Here are some points:
<19 20 -14 16 -26 22 4 4 -9 -16 12 7 3 -2 -14 6 -24 -2 29 6 -10 15 16 6>
<48 -22 -2 59 -32 105 2 2 -76 39 -23 -58 40 5 4 79 -96 31 43 75 40 43 110 7>
<-10 36 -13 12 50 -26 -7 -25 38 32 -7 45 -21 9 -35 -63 50 34 -55 38 -41 -8 -33 -8>
<5 -26 -5 8 -1 20 3 -26 -6 -39 74 -5 33 -52 -5 -8 4 -38 31 7 5 34 -51 1>
<-28 31 -4 -15 77 -83 4 -26 40 61 6 72 -34 26 -82 25 20 -2 -22 -10 -36 -47 -17 8>
<24 2 -6 57 -35 109 0 -36 -28 18 9 -44 65 -39 -31 113 -57 11 28 21 31 -13 40 -18>
<34 3 -12 60 15 12 29 -23 -33 -4 -20 -6 29 5 -32 -21 -1 0 -26 -3 5 0 1 20>
<1 -71 -32 -9 -70 -5 -42 87 -66 -73 -9 -24 -10 -19 51 -63 54 -31 60 -72 -64 33 19 49>
<24 -78 12 35 -59 103 52 56 -40 -21 14 -47 42 -62 63 25 -39 9 69 -16 2 65 51 -31>
<37 -58 -70 15 -127 127 -21 -35 -81 -119 83 -59 -22 -97 84 -71 -18 8 127 -50 31 75 72 43>
<-22 -20 -1 8 5 -38 -11 -25 6 -12 -41 8 -44 -9 11 -2 20 2 -14 -16 -17 14 -20 -1>
<-13 -6 -37 2 -32 41 -18 17 -50 -87 78 -10 -4 -44 88 -15 -8 -8 14 -78 -50 31 2 -13>
<9 -44 14 -18 -40 0 -18 2 -28 -49 46 -11 -20 -11 24 -34 19 -29 18 -24 -16 36 -26 -17>
<15 -46 -36 -43 -24 8 -14 20 -1 -76 72 -16 -23 -27 39 -48 2 -6 -1 -19 20 33 -72 -4>
<16 78 32 69 48 -37 41 15 8 127 -62 45 4 36 -66 54 12 74 -6 16 44 -15 10 17>
<9 -7 -5 9 1 27 -11 -3 18 -10 28 33 21 10 -5 11 7 3 -5 15 -12 -6 1 17>
<5 79 48 -28 4 -5 37 33 41 71 -33 6 16 15 -100 101 -9 76 -67 42 -11 -2 51 40>
<-66 -16 -39 -15 13 -61 -11 -13 -11 -26 -1 32 -36 10 20 -51 32 -18 7 -61 -36 13 -41 -12>
Then 22 other points, each followed by its number:
<2 13 -4 10 4 -15 4 -5 16 -15 -6 -8 -10 0 10 16 21 -14 -17 -27 -17 -11 -9 -23> 0
<-49 91 100 -34 127 -127 -16 -18 127 99 -62 115 -10 108 -127 8 89 0 -127 -4 -33 -95 -106 -24> 1
<35 -57 31 -20 -47 98 -33 -25 -31 -35 13 -61 20 -53 30 -28 -15 -4 26 16 20 21 3 -17> 2
<-2 3 12 10 11 -23 -2 -8 24 19 -12 0 10 35 -11 11 -9 16 -28 33 -12 -16 7 -24> 3
<-14 47 29 -32 62 -127 -5 7 52 69 -25 53 -6 62 -27 17 30 -39 -46 -27 -22 -48 -62 -18> 4
<22 -13 -5 40 0 127 41 6 -13 18 -16 -62 18 -62 12 42 -34 28 54 6 23 31 89 4> 5
<-12 -36 10 6 16 -1 -32 -1 4 0 -29 -20 -31 -17 3 -55 11 -7 4 2 27 -29 -22 17> 6
<35 -22 -13 79 -14 97 35 34 -78 11 -18 -59 19 -4 31 65 -29 10 31 6 61 6 85 -25> 7
<70 -27 43 97 -64 79 37 11 -25 127 -26 -27 57 16 -40 103 -87 29 37 78 84 -7 109 -2> 8
<-17 7 -9 -7 7 -86 -40 1 8 -79 9 17 -1 0 12 -62 13 -22 -33 -45 -28 4 -85 7> 9
<-14 -39 24 -6 -18 58 19 -19 -26 3 -1 -53 39 -11 -21 5 -25 24 14 17 52 15 58 13> 10
<65 10 44 11 28 -32 0 -35 10 50 11 17 32 39 -20 75 -46 46 5 65 26 -13 39 16> 11
<27 5 -9 -22 -17 18 8 35 -12 5 -15 1 -8 -34 13 37 14 -51 -34 11 9 -26 33 -42> 12
<32 7 6 37 -14 46 33 8 -27 12 -40 -8 13 -19 11 47 -39 26 24 46 6 -22 45 -3> 13
<-11 -51 -29 -2 -48 122 -13 0 -14 -95 48 -45 -4 -45 55 4 -25 -48 91 -25 8 65 -7 46> 14
<-13 3 -18 -26 18 -66 -15 -13 10 12 41 42 -35 23 -13 -27 24 -42 -28 -46 -9 1 -52 -40> 15
<-5 30 16 -27 34 -68 17 17 44 -2 -3 32 -21 2 -22 -12 40 -7 -59 -15 6 -8 -52 12> 16
<-10 11 13 -12 29 61 75 39 -6 24 -47 -31 48 29 -10 31 -43 7 5 74 52 35 39 -3> 17
<-117 31 -11 -76 39 -127 -49 -40 30 -33 41 55 -56 19 5 -106 127 -48 -127 -69 -77 -37 -127 -23> 18
<-93 14 -79 -36 21 -75 -29 29 62 -108 39 19 -37 -14 31 -102 62 -82 -25 -112 -66 -19 -127 5> 19
<8 65 30 -21 1 -118 -4 -33 13 30 38 23 -62 57 -16 -4 4 -11 -24 -29 -3 -20 -69 -17> 20
<2 -54 -14 2 -12 57 4 19 26 -28 19 -32 39 -20 17 14 -12 11 6 13 23 12 29 9> 21
Which of these numbered points is nearest to each point below by angle, seen from the average point of the first points? Its number follows each.
<-28 -27 -52 -17 -39 70 20 15 -27 -75 41 -18 -13 -25 39 3 -3 -17 48 -20 6 15 -18 7> > 14
<80 14 7 24 -43 127 14 31 -47 82 -2 -72 35 -42 35 96 -48 49 52 16 24 23 106 -25> > 5
<98 5 59 16 -25 65 17 2 14 127 -28 -61 58 58 -33 104 -57 51 52 115 45 -15 103 19> > 8
<-10 -38 -78 -32 -14 91 -61 -29 4 -61 52 -52 -17 -43 17 8 15 26 45 -51 -16 67 13 -4> > 14
<2 4 -6 29 -27 -4 19 -7 38 0 -30 -30 37 2 -11 -7 -30 -21 15 3 46 3 73 -11> > 10
<-54 94 85 -53 107 -127 -8 -18 127 121 -42 101 -18 95 -109 -1 51 2 -127 3 -45 -61 -97 13> > 1
<37 4 3 -8 -24 66 17 19 -42 28 -45 18 -12 19 24 20 -13 37 -3 -4 0 -23 2 -12> > 13
<16 -11 0 24 -4 39 -2 11 -5 24 1 12 33 -17 -28 10 -11 2 12 5 -9 25 5 3> > 8
<-89 -64 -52 -26 13 -76 -50 -42 -4 -114 50 33 -38 -27 75 -68 43 -87 5 -41 -75 14 -89 -22> > 19
<58 -20 -8 -7 -14 38 -5 35 -9 24 7 8 37 14 7 12 7 19 32 -7 13 2 20 12> > 8
<-4 13 3 18 -10 16 -19 12 -20 -13 -2 43 -19 33 -25 18 -9 7 -37 -9 -19 42 16 -21> > 1
<-17 28 -5 -16 49 -127 28 -42 35 52 -6 56 -26 91 -36 -11 52 29 -61 -6 -9 -55 -53 8> > 4
